(in the rows, 128 means zero)
A single turn carries every row of the set below to another of its rows. Some are shown first; where does it send the rows asked next?
Z252: [147  99 116 123 138 140 156 115 121 179 110 119 140 111 138  93 130 115
 101 120 130]
Z689: [138  94 148 134 137 102 152 136 115 159 127 107 152 134 131  86 131 112
 115 120 119]
Z226: [130 115 118 103 125 126 158 114  95 171 129 123 126 119 123 121 127 131
 128 131 133]
Z902: [128 137 116 135 127 130 156 151 124 153 140 113 138 132 173 132 128 110
 109 119  96]
Z140: [144 128  94 113 113 123 157 144 132 164 122 120 129 103 148 112 120 151
 109 142 133]
Z529: [128 133 126 115 127 116 117 145 114 158 127 140 135 139 138 110 122 122
  88 115 119]
Z480: [123 125 111 151 151 113 147 141 113 158  94 118 149 112 117  99 122 124
 111 143 115]
Z327: [120 123 118 101 128 134 155 128 100 134 128 122 111 117 147  79 131 114
 108 149 107]
Z461: [128 118 117 134 113  95 168 143 156 154 119 100 117 129 145 117 111 125
 117 142 114]
Z477: [138 145  99 110 129 121 154 124 142 133 134 106 127 128 162 107 123 145
 125 137 127]
Z859: [118 134 112 122 125  95 152 149 115 140 126 130 132 150 149 111 113 122
 143 124 117]
Z847: [120 126 139 124 121 140 145 136 137 177 142 123 145 132 144  99 114 150
 126 144 130]
Z653: [135  94 129 111 141 110 165 120 120 149 121  94 121 125 134 125 101 118
 116 115 116]
Z792: [126 104 111 113 114 115 127 127 138 151 127 105 132 120 133 113 108 133
  92 113 103]
Z888: [139 113 129 139 107 128 158 109 107 164 132 117 133 136 120 101 121 110
 134 153 113]
Z356: [139 149 118 126 134 141 133 124 119 135 126  94 146 136 148 115 122 104
 102 131 142]
Z614: [144 112 107 118 116 136 148 129 101 160 122  82 141 111 157 123 107 114
  98 151 117]
Z103: [131 122 124 142 153 127 181 139 134 146 117 116 127 105 155 107 108 126
 125 149 100]
Z302: [151 132 123 114 135 122 155 142 154 153 148 103 145 141 154 107 102 108
 129 140 120]
Z30: [124 112 137 151 127 119 148 138 104 156 118 101 142 113 141 121 118 123
 103 172 107]
Z274: [131 122 131 130 137 100 137 140  74 154 136  95 141 124 152 117 111 114
 114 130 129]
Z558: [124 122 118 141 157 116 145 152 119 155 117 100 131 121 169  92 130 134
 128 111 123]
Z674: [117  96 123 107 108 134 138 129 102 161 124  99 132 120 138  89 100 123
 110 151 135]
Z625: [122 127 114 133 145 167 128 137 112 153 119 116 128 126 130 109 122 126
 110 133 125]
Z626: [112 109 105 127 127 127 149 145 104 144 124  87 117 124 142  92 133 135
  82 133 117]
Z470: [116 149 121 111 141 111 160 150 134 154 116 123 134 130 148  81 120 110
 136 145 120]
Z637: [139 121 138 106 146 130 142 137 116 175 141 126 137 126 139  80 130 102
 114 135 100]
Z514: [153 106 110 118 135 109 129 128 118 158  98 129 151 130 130  99 112 123
 120 132 135]
Z310: [125 145 134 120 126 129 157 142 137 158 133 116 129 121 177 105 141 119
 111 156 106]
Z363: [152 139 112 125 121 104 145 116 118 162 130 107 131 159 133 109 125 111
 114 150 138]
Z969: [131 108 117 115 110 156 140 141 124 154 127 129 138 118 127 117 109  95
 100 132 121]
Z422: [118 129 123 134 130 114 139 146 139 159 131 121 144 111 144  93 103 148
 128 152  96]
Z438: [124 127 111 131 123 152 192 129 134 149 118 118 129 123 141  94 111 121
 121 139 129]
Z87: [147 120  96 150 123 105 140 142 108 147 117 127 133 125 143 102 124 103
  84 125 118]
Z965: [131 131 125 116 121 112 180 126  87 147 129 107 125 129 142 117 113  96
 105 124 113]
Z2: [131 116 121 150 134 111 147 121 100 170 143 115 141 146 144 109 148 126
 104 126 111]
Z287: [106 116 113 144 132 129 146 143  97 125 126 106 138 148 136  97 113 101
 104 131 126]
Z315: [130 110 120 149 105 101 154 152 128 150 131  99 127 132 167  85 116 113
 119 142 105]
Z752: [115 133 130 127 139 114 145 144 149 149 119  90 141 110 150 122 117 136
 124 114 122]
Z100: [147 116 135 112 124 124 163 154 130 158 125 111 154 105 145 111  94 112
 133 138 139]

Z514 turns into Z965
Z558 turns into Z100
Z252 turns into Z274
Now these:
Z477 turns into Z470
Z30 turns into Z792

